Some points, one per row:
c(-0.8, 1.4, 0.2, 1.9, 3.5, -0.8, 1.0, -0.2, -0.3, 0.4, -0.3, 0.0,
  1.2, 5.5, -1.1, -1.4)
c(-0.9, 0.7, 0.2, 2.5, 2.4, 0.2, -0.8, -0.1, -1.5, 0.5, 0.1, 0.2,
  0.9, 5.3, 0.1, -1.0)
c(-1.7, -0.1, 1.5, -0.9, 1.5, -0.6, 0.1, 0.7, 0.1, -1.4, 0.2, -1.1,
  0.1, -0.9, -0.5, 1.6)
c(-1.7, 0.1, -1.8, 0.4, 0.5, 0.3, -1.3, 0.7, 1.8, -2.1, -1.0, -0.8,
  -0.4, -0.1, -1.5, 1.0)
c(-0.2, -0.3, 2.7, -0.2, -1.3, 0.4, 1.0, -0.9, 0.9, 0.1, 0.4, -0.4,
  -0.7, -1.1, -0.5, 1.0)
c(-0.8, 0.2, -3.2, 0.4, 1.5, -0.2, 1.3, 1.4, 0.4, -2.0, -0.4, -0.5,
  0.2, -2.3, -1.6, -0.4)
c(1.1, -0.5, -0.9, -0.3, 0.7, 0.7, 1.3, -0.7, 0.2, 0.6, 0.7, -0.3,
  1.6, -1.9, -0.6, -1.2)
c(-0.6, -0.4, 0.5, -1.1, 0.1, -0.1, 0.8, 1.5, -0.9, -1.1, -0.1, -0.8,
  0.2, -1.5, -1.4, 1.4)
c(-0.3, 0.0, 1.0, -0.1, 0.9, 0.2, -0.4, -1.2, 0.2, 2.5, -0.4, 0.1,
  -2.5, 1.3, 0.9, -0.6)
c(-0.1, -0.2, 0.7, -0.6, 0.5, -0.3, -1.5, 0.2, -0.4, 1.1, 0.6, 1.0,
  -2.0, -0.1, 1.4, -0.7)
c(0.9, -1.3, 3.4, -2.0, 0.6, 1.1, 0.7, 0.7, -2.2, 0.3, 0.4, -1.1,
  1.0, 0.5, 0.2, 1.3)
c(1.8, -1.3, 1.2, -0.2, -1.5, 0.3, -0.5, -0.4, -1.4, 1.4, 0.2, -0.2,
  -1.7, 1.3, 1.1, -2.0)
c(-0.2, -0.5, -1.9, -0.1, 0.0, -0.4, -0.9, 0.3, 1.2, -1.5, 0.5, -0.4,
  -1.1, -0.5, -0.9, -0.9)
c(0.9, 0.2, -1.4, 0.7, 0.4, 0.7, -1.4, -0.4, -0.3, 0.3, 0.6, 1.1,
  -1.1, 1.9, 1.2, -1.4)
c(0.6, -1.2, 1.5, -1.1, 0.3, 0.1, 0.3, 0.3, -1.0, -0.4, 0.4, 0.7,
  0.1, -0.2, 0.6, 1.5)
c(-0.3, -0.1, -2.5, 0.2, 0.0, 0.5, -1.2, 0.2, 0.3, -0.6, 0.5, 1.5,
  -1.0, -0.1, -0.3, -0.5)
c(-2.0, -0.6, -0.8, 0.2, 1.2, 0.1, 0.2, 0.6, 1.5, -2.0, -1.1, -0.7,
  0.4, -0.5, -0.6, 1.5)
c(0.1, 0.5, 1.1, 1.2, 2.0, -0.9, -0.3, -1.8, 1.2, 0.2, -0.3, 1.2,
  1.0, 4.0, 0.4, 0.4)
c(-0.2, -0.2, -1.5, -0.2, 0.9, 1.0, -0.5, -0.7, 0.1, 0.0, 0.9, 0.9,
  0.6, -0.9, 0.1, -0.8)
c(0.4, 0.4, 0.5, 0.0, 0.0, -0.3, -0.4, 0.2, -1.0, 0.4, -1.2, -0.4,
  -2.3, 2.8, 1.5, -0.4)
c(1.0, 0.3, -2.9, -0.4, -3.0, -0.2, 0.9, 2.0, -1.1, 0.7, 0.5, 0.4,
  1.9, -4.8, -0.5, -0.3)
c(-1.2, -0.4, -1.5, -0.3, 0.6, 0.4, -1.2, 0.7, 1.4, -1.7, -1.9, -0.8,
  -0.8, 0.9, -0.5, 0.5)
c(0.2, -0.1, -2.4, 0.4, -0.3, 0.5, -1.6, 1.4, -1.1, -0.6, 0.8, 2.1,
  -1.6, 0.8, 1.2, -0.2)
c(0.2, 0.6, -2.7, -0.4, -2.6, -0.2, 0.6, 0.4, 0.0, 0.0, 1.3, 1.5,
  2.2, -4.3, 0.1, -0.3)
c(0.3, 0.7, 1.3, -0.9, -0.5, 0.4, 0.1, 1.4, -1.9, 0.4, -0.9, -1.1,
  -0.9, 2.2, 0.3, -0.3)
c(0.3, 0.3, 2.6, 0.1, -1.2, 0.2, 0.5, -1.2, 0.4, 0.6, 0.8, -0.4,
  0.1, -1.0, -0.8, 1.3)
c(0.4, 0.2, 0.1, -0.4, -1.3, 1.6, 0.9, 1.3, -0.7, 0.7, -1.6, -1.4,
  3.5, -2.4, -0.3, 0.6)
c(0.3, -0.9, -1.0, -0.3, 0.7, 0.1, -0.8, 0.4, -0.1, -1.2, 0.1, 0.1,
  -0.8, 0.6, -0.2, -0.9)
c(-0.7, -0.2, -2.6, 0.6, 0.1, -0.6, -0.5, -0.3, 0.8, -2.1, 0.2, -0.2,
  -0.9, -0.6, -1.9, -0.7)
c(0.1, -0.3, -1.3, 0.9, 1.5, 0.0, 0.1, 2.0, -1.6, 0.1, 0.3, 0.7,
  1.0, 2.1, -0.7, -0.5)
c(0.6, 1.6, -0.4, -1.0, 0.7, -1.4, -0.2, -2.5, 2.2, 0.3, -0.4, 2.2,
  1.5, -0.1, 0.6, -0.2)
c(0.3, -0.4, -2.3, 0.2, -0.7, 0.6, -1.3, 1.1, -0.8, -0.7, 0.3, 2.1,
  -1.2, 0.1, 1.6, -0.3)
c(0.6, 0.5, -1.1, 0.0, -2.3, -1.0, 0.9, -2.3, 1.7, 0.9, -0.4, 1.3,
  2.8, -2.4, 0.8, 0.3)
c(1.0, 0.0, 2.4, 0.0, -1.7, 0.8, -0.3, -0.7, -0.4, 1.0, 1.8, 0.7,
  -0.8, -0.7, -0.1, 0.9)
c(-0.7, 0.0, 1.7, 0.0, 1.2, -0.2, 0.4, -0.8, -1.1, -0.6, -0.8, -1.3,
  0.7, 2.1, -0.8, 0.8)
c(-0.3, 0.4, 0.8, 0.1, -2.2, -0.8, -0.9, -0.9, 2.4, 0.4, -1.6, 0.3,
  2.8, -2.0, 1.2, 1.8)
c(-0.2, -0.1, 2.6, -0.1, -1.1, 0.6, 0.3, -1.4, 0.1, 1.0, -0.2, -0.1,
  -1.1, -0.3, 0.2, 1.1)
c(1.2, -1.8, 0.6, 0.4, -1.3, 0.4, -0.3, -0.5, -0.9, 0.8, 0.9, -0.2,
  -2.1, 0.7, 0.8, -2.4)
Then 24 other points, each followed by its number:
c(-0.3, 0.9, 0.2, -0.9, 1.3, -0.1, -0.1, -0.4, 0.4, 1.7, 0.3, 1.3,
  -2.3, 0.5, 0.8, -0.6) 0
c(1.1, -0.4, -1.9, -0.8, -2.0, -0.3, 1.3, 0.0, -0.1, 0.2, 1.2, -0.1,
  1.9, -4.2, -0.2, -0.1) 1
c(-0.5, 0.3, -0.9, -0.4, -0.7, -0.5, 0.2, 2.4, -1.6, -1.1, -0.9, -1.2,
  -1.9, -0.7, 0.2, -0.7) 2
c(0.0, -0.4, 0.4, 1.6, 2.3, 0.6, -0.4, -0.2, 0.0, 0.6, 1.0, 1.1,
  0.3, 3.4, 0.3, -0.7) 3
c(0.9, 0.5, -1.1, -0.6, -1.9, -0.6, 0.4, 1.3, -1.3, 0.7, -0.4, 0.0,
  -1.8, -0.4, -0.5, -1.4) 4
c(-0.6, -0.2, 1.0, 0.3, -2.0, -0.7, 0.4, -0.3, 0.5, -0.3, 0.5, -0.4,
  -1.1, -1.9, -1.5, 0.8) 5
c(0.3, 0.2, -1.0, -0.3, -0.9, -0.6, 0.4, 2.5, -1.6, -0.6, -1.0, -1.0,
  -1.9, 0.2, 0.1, -1.0) 6
c(-1.2, 0.1, -1.9, -0.5, 1.9, -0.7, 1.1, 0.9, 0.3, -1.7, -0.9, -0.2,
  1.3, -1.4, 0.1, 0.2) 7
c(0.3, 0.6, -0.9, 0.7, 1.0, 0.9, 0.3, -0.6, 1.0, -0.8, 1.3, 0.5,
  0.0, -0.3, -0.8, -0.1) 8
c(-0.4, -0.4, -0.6, 0.8, -0.7, 1.1, 0.1, 0.2, 1.2, 0.6, -1.3, -1.5,
  1.9, -3.5, 0.3, 0.3) 9
c(0.7, -0.7, 0.4, 0.5, -1.5, 0.3, -1.9, -0.2, -0.6, 1.2, 0.8, 0.7,
  -2.6, 1.0, 0.8, -1.2) 10
c(-0.3, 0.0, -2.8, -0.1, -2.1, -0.9, 1.3, -0.3, 0.6, 0.0, 0.4, -0.2,
  2.8, -4.5, -1.1, -0.1) 11
c(-1.1, -0.6, -0.2, 0.9, 2.7, 0.9, -0.3, 0.0, 1.0, -0.9, -1.1, -1.2,
  0.0, 0.5, -0.3, 1.3) 12
c(0.1, 0.3, -1.5, -0.4, -2.2, -0.1, 1.2, -0.6, 0.2, 0.0, -0.1, 0.2,
  2.4, -3.8, -0.2, -0.2) 13
c(-1.1, -0.4, -0.5, 1.6, 1.5, 0.9, -1.8, 0.0, 1.8, -0.8, -0.8, -1.4,
  -1.2, 1.2, -0.5, -0.2) 14
c(0.6, 0.3, -1.1, 0.2, 0.7, 0.8, 0.4, 0.7, -1.2, 0.5, 0.3, 0.0,
  1.4, -0.1, -0.7, -0.2) 15
c(-1.5, 0.4, -0.1, 1.5, 3.3, -0.3, 0.4, 0.6, 0.7, -1.0, -0.7, -0.3,
  1.2, 3.8, -0.2, 0.3) 16
c(-1.0, -1.4, 2.9, -1.5, 0.7, 0.3, 0.2, 0.6, 0.5, -1.5, -1.7, -1.6,
  0.9, -0.1, 0.0, 2.8) 17
c(2.0, -0.5, 1.7, -0.5, -2.5, -1.3, -0.7, -1.8, -0.1, 1.5, 0.3, 1.3,
  -1.5, 1.2, 2.2, -1.5) 18
c(-0.4, 0.6, -0.6, -0.1, -1.1, -0.8, -0.7, 0.4, -0.2, -1.2, -0.4, -0.9,
  -1.8, 0.3, -0.4, -0.5) 19
c(0.1, 1.2, -0.9, -0.5, -0.2, -0.1, 1.2, 0.4, 0.7, 0.1, 0.0, -0.5,
  2.2, -2.4, 0.2, 0.1) 20
c(-0.1, 0.4, -2.2, 1.5, 0.3, 0.1, -1.3, -0.1, -1.3, -0.5, 0.0, 0.1,
  -0.8, 3.1, -0.4, -1.2) 21
c(-0.6, -0.7, 0.2, 0.8, 2.1, -0.6, 0.3, -0.3, 0.7, -0.5, 0.1, 0.0,
  1.3, 3.0, -1.2, 0.1) 22
c(-0.1, 0.8, 0.1, 0.0, -0.9, -0.5, -0.3, 0.3, -0.3, -1.2, -0.1, -0.3,
  -1.3, 0.2, 0.3, -0.4) 23
Which three of these numbered points are nearest to each point below, ignoring the direction in which the first points spread most? Their numbers follow each, nearest first.
c(0.2, 0.7, -1.1, 0.6, 1.2, 0.8, 0.5, -0.4, 0.7, -0.4, 1.1, 0.1,
  0.3, -0.4, -0.7, -0.1) > 8 3 20
c(-0.1, 0.5, 1.2, 1.5, 1.4, -1.4, -0.3, -1.9, 1.6, -0.1, -0.7, 1.1,
  1.0, 3.6, 0.4, 0.3) > 22 13 3
c(0.9, -0.9, 0.2, 0.2, -1.8, 0.8, -1.8, -0.7, -1.2, 0.8, 0.8, 0.8,
  -2.3, 1.0, 0.3, -1.6) > 10 4 18
c(-0.4, 0.3, -0.4, 0.4, -1.2, 0.9, 0.4, -0.1, 0.9, 0.6, -0.8, -1.6,
  2.2, -2.7, 0.1, 0.8) > 9 20 13
c(-0.2, 0.2, -1.9, -0.6, -1.4, -0.2, 1.6, -0.4, 0.2, -0.4, 0.2, 0.3,
  2.1, -4.1, 0.3, 0.3) > 13 20 11
c(0.0, -0.8, 1.3, -1.6, -0.4, -0.1, 0.2, 0.5, -1.1, -0.7, 0.1, 0.6,
  0.3, -0.3, 0.4, 1.8) > 23 1 17
c(0.2, 0.0, 1.0, 0.9, 2.6, 0.6, 0.3, 0.3, -1.2, 0.7, 0.0, -0.8,
  1.9, 3.7, -0.9, -0.1) > 15 20 22
c(-1.2, -0.6, -0.9, 1.4, 1.8, 0.8, -2.1, 0.0, 1.5, -1.1, -1.3, -1.4,
  -1.2, 1.1, -0.3, 0.0) > 14 12 9
c(0.3, -1.0, 1.7, -1.2, 0.5, 0.4, -0.3, -0.5, -0.6, 0.2, 1.3, 0.6,
  0.0, 0.0, 0.3, 0.7) > 1 3 13
c(-1.4, 0.7, -1.5, 0.5, 2.6, -0.5, 0.5, 0.3, -0.2, -1.0, -1.7, -1.1,
  0.8, 1.4, -0.3, -0.6) > 7 16 20
c(1.4, -1.1, 0.6, 0.3, -1.4, 0.4, -0.3, -0.8, -1.0, 1.0, 0.9, 0.1,
  -2.3, 0.5, 1.2, -2.5) > 10 18 4
c(0.9, -0.3, -1.0, -0.7, 0.6, 1.0, 1.2, -0.7, 0.0, 0.8, 1.2, 0.3,
  1.8, -2.1, -0.4, -1.4) > 1 15 3
c(-0.6, -0.2, 1.2, -0.4, -1.9, -0.6, 0.4, 0.0, 0.9, -0.2, 0.6, -0.5,
  -1.2, -1.9, -1.2, 1.0) > 5 23 19
c(-0.3, 0.8, 2.8, -0.3, 0.0, 0.3, 0.7, 1.7, -1.1, 0.5, -1.0, -1.2,
  0.6, 0.0, 0.0, 0.8) > 20 17 9
c(0.7, -1.5, 3.4, -0.4, -0.9, 0.8, 0.1, -0.5, -0.2, 1.4, 0.2, -0.5,
  -1.4, 0.9, 1.1, 1.1) > 5 10 18
